0: array([161, 168, 123,  76, 124, 207, 176, 126, 159, 140,  91, 175])
1: array([ 58, 112, 111,  68,  93, 165, 147,  69, 110, 200,  87, 164])
2: array([125, 142, 165, 133,  87, 151, 127,  89, 150, 164,  83, 128])
3: array([141, 111, 167, 137, 157, 104, 121, 132,  97, 135,  88,  81])
4: array([ 72,  94,  96,  95,  72, 131, 108, 136, 127, 123, 125, 125])
5: array([104, 112, 111,  67, 104, 173, 137, 103, 162, 114, 185, 211])
6: array([ 78, 119, 115,  74,  88, 151, 120,  81, 100, 159, 102, 129])
7: array([126, 101, 132, 145, 131,  80,  90, 134, 124,  97, 162, 117])
8: array([136, 170, 107, 138, 144,  82,  90, 183, 125,  85, 168, 109])
9: array([231, 151, 134, 158, 180,  82, 100, 129, 120, 138, 163,  88])
10: array([128, 170, 120, 153, 123, 183, 189, 110, 100, 165,  99, 110])
11: array([162,  98, 116, 112, 127, 123, 123, 113,  99, 141, 100, 123])
12: array([122, 106, 121, 117, 160,  94, 165, 148, 164, 105, 116, 163])
13: array([ 77,  94, 106, 155,  86, 159, 172, 124, 111, 120, 121, 103])
14: array([ 90, 136, 133,  95, 108, 125, 121, 172, 110, 160,  87, 132])
15: array([184, 112, 131,  84, 122, 124, 101, 107, 136, 105, 116, 143])
16: array([156, 150, 120, 139, 172,  99, 119,  94, 158, 143, 198, 169])
17: array([109,  94, 167, 130, 141, 104, 129, 133, 106, 115,  89,  94])
18: array([ 58,  86, 111, 116,  69, 154, 145, 123, 121,  88,  68, 130])
19: array([172, 156, 181, 195, 173, 129, 122, 194, 150, 119,  92,  84])
20: array([135, 128, 105, 114, 115, 116,  87, 117, 111, 159, 187, 130])
21: array([124, 126, 159, 145, 131, 124, 109,  93, 114, 135, 132, 132])
22: array([188, 127, 154, 190, 135, 116, 108,  99, 137, 130, 136, 108])
23: array([136, 166, 164, 124, 151, 140, 171, 202, 126,  79, 103, 101])
24: array([139, 183, 178, 200, 162, 109, 152, 163, 111, 118, 175, 109])
25: array([ 60, 121, 107, 124,  53, 195, 178,  91, 120, 100, 132, 133])
26: array([180, 122, 134, 129, 152, 131, 125, 142, 123, 154,  67, 108])
27: array([145, 130, 165, 205, 119,  73, 100, 139, 122,  97, 178,  93])
28: array([112, 166, 140, 190,  96, 106, 154, 172, 125,  97, 196,  97])
29: array([ 91, 136,  97, 168, 114,  67, 100, 230, 118, 111, 127,  50])
30: array([146, 140, 165, 130, 198,  84,  99, 123, 117, 140, 145, 164])

array([147, 116, 118, 120, 196, 107, 103, 111, 112, 155, 120, 181]) -> 30 11
array([165, 148, 115, 105, 141, 131, 124,  64, 169, 171, 205, 176]) -> 16 20
array([124, 147, 121, 100, 138, 132, 112, 143, 104, 206, 109, 137]) -> 14 11
array([136,  84, 125,  93, 182, 139, 116,  97, 106, 186,  87, 207]) -> 11 30
array([ 99, 166, 136,  83, 137, 139, 128, 169, 100, 159,  75, 126]) -> 14 26
array([ 96, 132, 105, 138,  84, 169, 153,  91, 145, 122, 223, 168]) -> 5 25
array([112,  99, 120,  55,  87, 162, 175,  89, 166, 130, 132, 191]) -> 5 0
array([ 82, 101, 124,  98, 169, 145, 126, 151, 172,  99,  58, 167]) -> 12 14
array([ 88, 137, 126, 117, 126, 128, 138, 185,  87, 194,  60,  75]) -> 14 3
array([128, 106, 105, 147, 135,  81,  99, 148, 114, 122, 128, 117]) -> 7 11
array([132,  89, 156,  95, 189, 125, 103, 111, 113, 156, 119, 207]) -> 30 21
array([115,  97, 133,  99,  67, 112, 104, 120, 120,  66, 123, 101]) -> 4 7
array([139, 111, 124, 100, 153, 131, 149, 110, 112, 123, 106, 130]) -> 11 15
array([159, 187, 114, 146, 127, 153, 176, 166, 154, 118, 115,  95]) -> 23 10
array([ 90,  83, 141,  84, 160, 115, 102, 127, 160,  68, 108, 197]) -> 12 15
array([121, 169, 105, 151, 108, 145, 174, 126, 125, 152, 118, 101]) -> 10 13
array([149, 127, 111,  71,  99, 121, 116,  93, 128, 105, 140, 145]) -> 15 11
array([ 87, 140, 152, 121,  90, 112, 151, 110, 124, 106, 129, 127]) -> 21 13
array([162, 115, 119, 202, 153, 102, 125, 119, 104, 129, 142,  89]) -> 22 27
array([101,  91, 105,  96, 106, 113, 112, 129, 132, 112, 111, 160]) -> 4 11
array([121, 176, 122, 152, 145, 197, 182, 140, 108, 139, 132, 127]) -> 10 0
array([ 89,  92, 106, 151, 122,  77, 110, 238, 111, 100,  84,  52]) -> 29 17
array([137, 124, 159, 141, 189,  95, 103, 113, 108, 163, 136, 143]) -> 30 21
array([159, 120, 120, 132, 168, 105, 137, 113, 121, 135, 193, 149]) -> 16 20
array([179, 138, 126, 142, 146, 162, 183,  94,  93, 215, 139, 108]) -> 10 11
array([ 81, 103, 118, 133, 106, 164, 186, 123, 131, 134, 144, 135]) -> 13 25
array([177, 126, 118, 113, 136, 103, 101, 134, 164, 144, 211, 183]) -> 16 20
array([124, 165, 175, 140, 111, 125, 127, 182, 118, 100, 124, 125]) -> 23 14
array([170, 136, 100, 100, 103, 141, 101, 108, 166, 130, 143, 118]) -> 15 20
array([175, 140, 120, 189, 161, 150, 126, 120, 107, 133, 137, 119]) -> 22 21
array([123, 177, 124, 102, 138, 128, 112, 161, 106, 201, 118, 126]) -> 14 20
array([ 58, 147, 133,  83, 129, 155, 132, 148, 164, 130,  78, 158]) -> 14 4
array([ 69, 103, 177, 121, 100, 111, 125, 141, 105, 106,  87,  74]) -> 17 3
array([174, 108, 152, 112, 125, 126, 101, 130, 158, 100, 127, 110]) -> 15 11
array([154, 139, 119, 126, 192,  97, 105, 109, 137, 142, 133, 131]) -> 30 16
array([151, 109, 107, 136, 153,  79,  86, 173, 122, 131, 152, 161]) -> 7 8
array([166, 141, 114, 173, 169,  79,  84, 167, 108, 183, 174,  95]) -> 9 20
array([ 97, 149,  98, 133,  90,  84, 100, 193, 119, 144, 150,  74]) -> 29 8
array([162, 137, 108,  71,  88, 152, 116,  86, 138, 108, 128, 145]) -> 15 11
array([136, 127, 143, 155,  95, 126, 113, 155, 184,  76, 112, 117]) -> 7 12
array([ 83, 112, 110,  53, 107, 139, 121, 105, 185, 131, 136, 204]) -> 5 4
array([127, 148, 160, 162, 133, 126, 156,  93, 112, 143, 131, 126]) -> 21 22
array([ 96, 104, 165, 110, 108, 120, 129, 115, 106, 107, 111,  99]) -> 17 21
array([183, 136, 104, 117, 107, 143,  98, 118, 154, 103, 142, 123]) -> 15 11
array([147, 112, 111, 116, 184, 105,  93, 111, 113, 132, 145, 191]) -> 30 16
array([167, 144, 112,  97, 102, 120, 117, 116, 143, 105, 120, 111]) -> 15 11
array([106, 102, 101, 101,  83, 185, 112, 116, 175,  95, 208, 175]) -> 5 4
